Some points:
  -1.2  -0.4   1.2  -0.9  -0.3   0.3   0.6   0.1   1.2  -0.7   0.5  -1.3   1.5   0.2  -0.9  -1.9   1.3  -0.2  -0.7  -0.6  -0.8   0.2   0.5  -0.3
  -1.0   0.4   1.6  -0.5   1.5   0.0  -0.6  -1.3  -0.3   0.2  -1.8  -2.1   1.9  -1.8   0.5  -0.9  -0.3  -0.3   0.3  -0.6   1.1   1.2   0.1   1.6
  -0.1   0.1   1.6  -0.4   0.4   0.1   0.8   1.5  -0.3  -0.4  -3.1  -0.3  -1.0  -1.0   1.1  -1.1   0.5  -0.1  -0.6   0.5  -2.0  -1.5  -0.7  -0.4
   0.5   1.2  -1.5   0.0  -0.1  -0.2  -2.3   0.5  -0.7  -2.2  -0.4  -1.5  -1.0  -0.7   0.2  -0.5   0.0  -0.4   0.0  -1.3   0.5   0.0   0.0  -0.3
   0.4  -0.7   0.4  -1.1   0.4  -0.7   2.4   0.9   1.6  -0.8   0.4   1.5  -0.7  -1.3   0.1   0.4  -0.3   1.4  -1.7   0.4  -0.1  -0.5  -0.6  -1.3
   1.3  -0.4   0.5   1.1   0.4   0.3  -0.2  -0.8   0.9   0.2  -0.4   2.2   0.8   1.7  -0.1  -1.4   1.0  -0.9  -0.8   1.4   1.1  -0.5  -0.3  -0.8
  -1.5   0.2  -1.1  -0.1  -0.9  -0.7  -1.3  -0.2  -0.8   0.4   1.0   1.0  -0.8   2.1  -1.0  -0.6  -1.6   0.9   0.4  -1.9  -1.8   1.9  -0.8   0.9
  -0.1   0.3  -1.0   1.3   0.1  -1.8  -0.3   1.1   0.2   0.2   0.9  -1.2   0.8   2.0   0.7  -0.4  -0.6  -0.1   1.1  -0.1   1.5  -0.2  -1.6  -0.1
   0.7  -1.0   2.0   2.2   0.2  -0.4  -0.2   0.8  -0.5   0.5  -0.3   0.1   0.5   0.5  -0.8   2.5   0.3   0.2   0.0  -1.1  -1.0  -1.1   1.4   1.0
   1.5  -0.2   0.2  -0.2   1.1  -0.7  -0.1  -0.4   0.7  -0.5   0.6   0.3   1.1  -0.8   0.9   0.0  -0.5   0.0  -1.0  -0.3   0.0   1.6  -1.6   0.8
   1.6   0.6  -0.2  -0.7  -0.3   1.0   0.4  -0.7   1.6  -0.3   0.8  -0.6   0.5  -1.2  -1.2  -1.4  -0.2  -1.0   2.3  -0.6  -0.8  -0.7  -0.7   0.7
   0.4   0.9   0.4  -0.4  -0.9  -0.6  -1.0  -2.3  -0.7   2.0  -0.4  -0.4   0.1  -0.8   1.8   1.7   0.8  -1.5   0.6   0.5  -1.4   1.1   0.9   0.6
   0.1  -1.8  -1.1   0.5   0.8   0.5  -0.7  -1.9  -1.6   0.2   0.1   0.6  -0.3  -2.0  -1.4  -0.9  -0.8   1.3   1.3  -0.4  -2.2  -0.8  -0.8  -1.6
   2.9   1.0  -0.9  -0.5   0.4  -0.8   1.4   1.1  -0.5  -0.3  -1.9   0.3   1.5   0.7   0.3   0.3   0.2  -0.6   1.3   0.8   0.3  -0.8   0.1   1.8
   2.2  -1.3   0.4  -1.1  -0.7  -0.1   1.2  -0.7   0.2   0.1   0.0  -0.6  -2.0   0.9  -0.8   0.2  -0.2  -0.7   0.9  -0.3  -0.8   0.7   0.4  -1.4
   0.0  -0.5  -0.8   1.5  -1.7  -1.3   0.8   0.1  -1.8   0.1  -0.8   0.5  -1.0   0.3   0.7  -2.5  -0.5   0.3  -1.5   0.4   2.4   0.8   2.2   1.7
   1.0  -1.3   1.6  -1.5  -1.4   0.3  -0.6  -0.2  -0.2   1.5  -0.7   0.6  -0.7  -0.7   0.6   0.7  -1.1   1.5  -1.2  -1.1   1.1  -1.0   0.0   0.9
  -1.4  -0.2  -1.7   1.5  -1.5  -0.4   1.7   0.7  -0.4   0.6   1.5   2.3   0.6  -1.3   1.3  -0.8  -1.4  -0.9   1.3   0.5  -0.3  -0.3   0.6   0.1
  -1.2   0.6  -0.2   1.1  -0.8   0.4  -0.2  -0.8  -0.7   0.1  -0.4   1.2  -0.6   0.9   0.6  -0.6   1.6  -0.7  -0.9  -0.4  -0.7  -0.5  -1.5   0.6
  -1.4  -1.0  -1.1   0.4   0.4   0.7   0.9   0.7  -2.7  -0.2   1.6  -1.3   0.4  -0.2  -0.8  -0.2   0.4   0.6   0.5  -1.8  -0.9  -1.5   0.6  -0.9
  -0.8   1.4  -0.2  -1.0  -0.7  -0.9  -0.1   0.5   0.4   0.6  -1.4   0.1   0.2   0.1   1.0   1.5   2.0  -0.3  -0.1  -0.1  -0.4  -0.1  -0.5  -0.5
  -0.3   0.2   0.9  -0.2   0.6  -1.7  -0.2  -0.4  -0.7   0.6   1.5  -0.8   0.6  -0.2  -0.8   0.6  -0.2  -1.0   0.1   1.1   0.8  -0.8   0.2  -1.2
  -2.2  -1.1  -0.7   0.6   2.1  -0.9  -1.7  -1.5  -1.1   0.6  -0.1   1.3  -0.4  -0.1  -0.4  -0.3  -1.7  -0.3   1.7   0.6   0.7  -0.3   0.4  -0.2
   1.0   0.2   0.1   0.6  -0.2   0.6   0.5   0.3   0.2  -0.5  -0.7  -0.4   1.0  -0.3   0.5   2.0  -1.6  -1.2  -1.2  -0.6   0.9   0.8   0.3  -0.9
   0.3  -0.3   2.1  -0.3  -0.3   0.2  -1.1   1.2   0.3   0.2   0.1   0.8   0.4  -0.1   1.3   0.0   0.4   1.9   2.6  -0.4   2.1   1.5   0.2  -0.5
   0.7   1.1   0.4   0.5   0.2   0.1  -0.1  -0.7   1.0   1.2   1.7  -1.1  -0.3  -0.5   1.4  -0.1   0.0  -0.2  -0.8  -1.5   0.2   0.4   0.5  -0.7
  -1.0  -1.6  -0.9  -1.2  -0.7   4.1   0.8   1.1  -0.3  -0.8   0.4  -0.9  -0.3   0.0   0.7  -0.9  -0.8  -2.1   0.4  -0.3   1.4  -0.6   0.6  -0.8
  -2.1   0.0   2.2   0.2  -0.6   0.3   0.2   0.0   0.6  -1.3  -0.2   0.2   0.1   0.8   0.6  -0.7  -0.9   1.0  -0.9   0.2  -0.9  -0.7  -0.6   2.2
  -1.0  -0.3  -0.5   0.4  -0.1   0.6  -0.9   0.0   1.8   1.0  -0.4   0.1  -0.8   0.2  -0.2   1.1  -0.2   0.2   0.1   0.7   0.6  -1.5  -1.4   1.0
   1.4   1.8  -0.8   0.6   0.0   0.8  -0.7  -0.7  -0.2   0.3   0.5   1.0  -1.2   1.0  -0.6   0.3   0.6  -0.3   0.1   0.2   0.8  -1.2   1.8   2.2
   1.2  -1.3  -1.1  -0.3  -0.5  -0.3   0.4   0.9   0.3  -0.5   0.5  -1.8  -0.1  -1.6   0.7  -0.3   0.8   1.1  -0.7  -0.4  -0.7   0.4  -1.7   1.3
   0.0   0.8   0.0  -0.4   1.8   0.7   0.5   0.3   0.3  -1.2  -0.8   0.3  -1.7   0.5   1.6   1.2   0.7  -0.4   2.3  -0.4  -1.7   0.1   1.7  -0.7
   0.0   2.5  -0.1   1.1   1.8   1.1   0.4   2.7   0.4   0.1   0.4   0.8   0.4  -1.9  -1.0   0.3  -0.4  -0.7  -0.4  -0.3   0.4  -0.1   0.0  -0.3
  -1.2  -0.6  -0.3   1.6   1.5   2.0  -0.4  -0.6   0.1   2.9  -0.5   0.3  -1.3   0.1  -0.5   0.0   0.0  -0.5  -0.5   0.7  -0.7   1.4  -0.8   0.5
   0.1  -0.4  -0.2  -0.2   0.3   0.7  -1.3   0.4   0.1   1.2   1.1  -0.9   1.9   0.2   0.9  -1.6   0.9   1.3   0.3   1.0  -0.9  -1.3   1.7   0.0
  -1.3  -0.9  -0.4  -1.3  -0.2  -0.2  -0.5  -1.1   0.4  -2.6  -0.5   1.5   0.5   0.9  -0.3   1.2  -0.3  -1.5   0.2  -1.4  -0.3   0.0   0.3   0.2
   0.0  -0.6   0.7  -1.7  -0.7  -0.4  -2.7   1.4   0.8  -1.0   0.6   0.1   1.1  -0.4  -0.6   0.0   0.2   0.8  -0.7   1.0  -0.5  -0.4   1.0  -0.2
  -0.4  -1.4  -1.7   2.0   0.9   0.9   0.0  -0.3   2.8  -0.6  -0.4   0.6  -0.2   0.3   1.0   0.6   1.4   1.7   0.8   0.5  -0.2   0.7   0.3   0.3
   0.0   0.7   0.9   1.4   0.2   1.3   0.2   0.6  -0.4  -0.5  -1.7   0.2   1.2   1.1  -2.2  -0.5   0.3   0.8  -0.8  -0.9   0.9   0.3  -0.1  -1.3
   0.2  -0.3  -0.9   0.5   0.5   0.6   0.4  -1.5  -1.3   0.3  -0.7   0.0   1.6   0.9   1.6   0.8   1.1  -0.8  -0.6  -0.1   1.2  -1.0  -0.6  -0.6
   1.2  -0.8   0.6   2.9  -1.7  -0.2  -0.9   0.1   1.2  -0.8  -0.4  -1.5  -0.9  -1.4  -0.5   1.4   0.0  -1.6  -0.4   2.1  -0.1  -0.1   0.4  -1.1
There is one direction along which these points spread out most. Take the direction at right angles to it along which they spread out most. Then take the direction at right angles to both along which they spread out most. Go by this last direction. How far along it is each point below, from 0 to 99? 50 is the average, and the first point above lies past it. One standard deviation of the points above along it is 16.
  -0.3   0.5  -0.3  -0.8   1.3  -0.9   2.5  -0.2  -0.8   0.0   1.5  -0.2  -0.9  -0.2  -2.0   1.2   0.2   0.1   0.4   2.0  -0.5   0.9   0.4   2.3 42
   0.7   1.6   0.1  -0.1  -1.5  -0.4   1.3  -1.7   1.2  -0.3  -0.9  -1.0  -0.4   0.5  -0.5  -0.3  -2.2   0.8   0.7  -0.3   0.8  -2.1  -0.7  -0.8 51
  -0.7   0.9  -0.9  -0.7   0.0  -0.3   1.1  -0.9   1.6   1.3  -1.4  -0.8   0.5   0.9  -1.1   1.0  -1.3   1.6  -0.5  -0.4  -1.1   0.3   2.4  -0.4 45
  -1.5  -1.9  -1.3  -0.8   1.7  -1.7  -0.1   1.9  -0.3   2.8   0.5  -0.1  -1.2   0.8  -0.8  -0.8  -0.6  -1.3   1.0  -0.9   0.1  -1.0  -0.3  -0.7 47
   0.8   0.8   0.7   0.0   1.3   0.2  -1.4  -0.1   0.3  -0.5   0.3   1.2   0.7   0.8   0.5  -0.2  -1.0  -0.7  -1.5  -0.4  -1.2   1.0   0.6  -1.3 47
   0.1  -0.1   0.7   0.0  -1.4   0.4   0.4   0.4  -0.6   0.9  -1.1  -0.7  -0.6   0.6  -0.5  -0.9   0.3   0.9   1.3   0.6  -0.3   2.6  -1.7  -0.2 56
   0.0   0.7   0.2  -0.3   1.0  -0.1  -0.5  -0.9  -0.1  -0.5   0.9   0.3  -1.0  -1.5  -1.0  -0.2   1.7   0.7  -1.5   0.0   1.8   1.2   1.4   0.5 59
  -1.2   1.7   2.2   0.6  -0.2   0.8   0.3  -0.5   1.2  -1.4   0.8   0.0  -1.8  -0.6   0.6   0.7   1.2  -0.2   0.8  -0.8   0.8  -1.6  -0.2   0.0 43
  -1.0   1.1  -0.9  -1.1  -1.6   0.6  -0.6   0.4  -1.4  -0.6   0.6   0.1   1.6  -0.3  -0.7   0.9   0.6   2.6  -0.2   2.2   0.5   0.2  -0.9  -1.1 65
   0.0  -0.4   0.8   0.5  -0.6  -0.7   0.3   0.1  -0.6   0.7   0.5   1.5   2.6  -0.8  -1.6   0.0   0.5  -1.2   0.3   0.1   0.0   0.5  -0.6   1.4 61
   0.2  -0.3   0.5  -0.3   0.9   0.3   0.1   0.2  -1.1  -2.2   1.4  -1.6   0.2   1.5   0.9  -0.7  -0.9   1.0  -0.9   1.8  -0.4   0.1  -0.2  -0.5 65
